vifur: |  .54 | -.12 |  .18 |  .25 | -.04 | -.23 | -.59 | -.41 | -.02 | -.06 |  .02 |  .18 | -.06 | -.59 |  .07 |
vobig: |  .24 | -.28 |  .24 |  .54 |  .25 |  .29 | -.75 |  .50 |  .24 | -.41 | -.28 | -.01 | -.25 | -.87 | -.25 |
basiz: | -.31 | -.31 |  .23 |  .23 |  .23 | -.04 | -.31 | -.56 | -.62 | -.62 | -.11 | -.31 |  .23 | -.60 | -.56 |
howmany basiz: | .23 |
4
howmany basiz: | -.31 |
4
howmany vifur: | -.59 |
2
howmany vobig: | .24 |
3
howmany basiz: | -.56 |
2
howmany vobig: | .23 |
0

bege: | -.23 | -.13 |  .12 |  .06 |  .03 | -.05 | -.22 |  .02 | -.10 |  .09 | -.07 |  .04 | -.21 | -.10 |  .16 |  .06 | -.01 |  .04 |  .00 |  .10 |  .07 |  .07 |  .22 |  .22 |  .10 | -.08 |  .07 | -.57 |  .22 | -.03 |  .07 |
lag: | -.32 | -.11 |  .00 |  .08 |  .06 |  .02 |  .07 | -.06 | -.27 | -.02 | -.05 |  .07 | -.08 | -.02 |  .02 |  .11 | -.09 |  .42 | -.12 |  .04 | -.07 | -.12 |  .12 | -.05 |  .04 |  .12 | -.23 |  .10 | -.31 | -.01 |  .05 |
nogab: |  .22 |  .02 | -.03 | -.03 | -.02 |  .24 | -.08 |  .02 |  .04 |  .02 | -.01 |  .02 |  .02 | -.05 |  .05 | -.02 | -.06 | -.18 |  .21 |  .24 |  .01 | -.06 |  .06 |  .00 | -.22 |  .12 | -.66 |  .06 |  .21 |  .00 |  .13 |
lefer: |  .00 | -.03 | -.04 |  .04 | -.04 |  .05 | -.16 |  .00 |  .00 |  .05 |  .05 | -.01 |  .43 | -.08 |  .11 | -.12 | -.08 |  .25 | -.86 |  .35 |  .00 |  .02 | -.06 |  .05 |  .11 |  .05 |  .25 |  .16 | -.06 |  .09 |  .04 |
febad: | -.11 | -.01 | -.01 |  .04 | -.10 | -.10 |  .07 |  .14 | -.20 | -.04 |  .03 |  .02 | -.13 | -.01 |  .05 | -.02 |  .01 |  .09 |  .42 | -.12 | -.05 |  .16 |  .05 |  .09 |  .01 |  .01 |  .00 |  .13 | -.02 |  .02 |  .21 |
vobig: | -.41 |  .22 | -.08 |  .01 |  .02 |  .19 |  .35 | -.01 | -.18 |  .02 | -.01 | -.12 |  .18 | -.06 |  .02 |  .26 | -.05 | -.01 | -.40 | -.04 |  .14 |  .19 |  .35 |  .02 |  .10 | -.01 |  .28 |  .17 |  .09 | -.05 |  .00 |
vifur: |  .04 | -.23 | -.05 |  .03 | -.07 | -.03 |  .24 |  .02 | -.25 |  .26 | -.15 | -.01 |  .11 |  .01 |  .07 |  .14 |  .05 |  .31 | -.11 |  .06 |  .12 | -.13 | -.02 | -.05 | -.11 | -.22 | -.20 |  .62 | -.18 |  .03 | -.08 |
selod: | -.41 |  .02 |  .14 |  .05 | -.01 |  .17 |  .22 |  .04 |  .03 |  .09 |  .04 |  .01 |  .21 | -.13 | -.16 | -.20 | -.03 | -.16 | -.05 | -.07 | -.05 |  .01 |  .06 | -.01 |  .18 |  .06 |  .09 | -.05 | -.15 |  .06 |  .02 |
Posif: |  .23 | -.05 | -.01 | -.01 |  .08 | -.02 |  .03 |  .01 | -.11 |  .08 | -.02 | -.01 | -.01 | -.06 | -.08 | -.02 | -.11 |  .11 | -.11 |  .04 | -.22 | -.09 | -.08 | -.01 | -.07 | -.23 |  .09 | -.01 | -.03 | -.01 |  .01 |
gekal: |  .06 |  .43 | -.02 |  .03 | -.03 |  .01 |  .01 |  .03 | -.24 |  .04 |  .00 |  .09 | -.21 |  .09 |  .05 | -.09 |  .07 | -.29 |  .02 | -.01 |  .05 |  .10 |  .12 |  .11 | -.07 | -.03 | -.04 |  .17 |  .14 |  .02 |  .00 |
bamu: |  .30 | -.06 | -.01 | -.06 | -.05 |  .07 | -.11 |  .04 |  .06 |  .11 | -.01 | -.06 | -.21 |  .01 | -.09 |  .00 | -.03 |  .15 | -.42 | -.08 |  .12 |  .06 |  .04 | -.03 | -.13 |  .09 |  .48 |  .37 |  .19 |  .03 |  .01 |
howmany nogab: | .02 |
5
howmany bege: | .22 |
3
howmany vifur: | -.11 |
2
howmany vobig: | -.42 |
0
howmany vobig: | .01 |
1
howmany lefer: | -.06 |
2
howmany Posif: | -.11 |
3

gekal: | -.12 |  .04 | -.77 | -.24 |  .08 |  .10 |  .30 | -.06 |  .38 | -.08 |  .28 | -.36 | -.26 |  .26 |  .09 | -.50 | -.24 |
lefer: | -.63 | -.05 | -.46 | -.28 | -.16 | -.46 | -.25 | -.24 | -.59 | -.34 | -.60 | -.06 | -.10 | -.53 | -.18 | -.30 |  .01 |
bege: | -.63 | -.58 | -.46 | -.28 | -.16 | -.46 | -.58 | -.24 | -.60 | -.34 | -.24 | -.24 |  .28 | -.26 |  .33 | -.57 | -.13 |
howmany bege: | -.59 |
0
howmany lefer: | -.28 |
1
howmany bege: | -.34 |
1
howmany bege: | -.57 |
1

lag: | .21 | .71 | .07 | .10 | .08 | .02 | .20 |
vobig: | -.10 | -.66 | -.10 | -.24 | -.10 | -.07 | -.17 |
selod: |  .21 |  .71 |  .07 |  .10 | -.08 |  .00 |  .03 |
lefer: | -.14 | -.66 |  .27 | -.36 |  .09 |  .12 | -.22 |
vifur: | -.25 | -.17 |  .56 |  .56 |  .25 |  .09 |  .07 |
febad: | -.25 | -.17 | -.48 |  .56 |  .18 |  .09 |  .07 |
bege: |  .51 |  .15 |  .06 | -.57 | -.38 | -.36 | -.02 |
howmany vobig: | -.10 |
3
howmany vifur: | .56 |
2

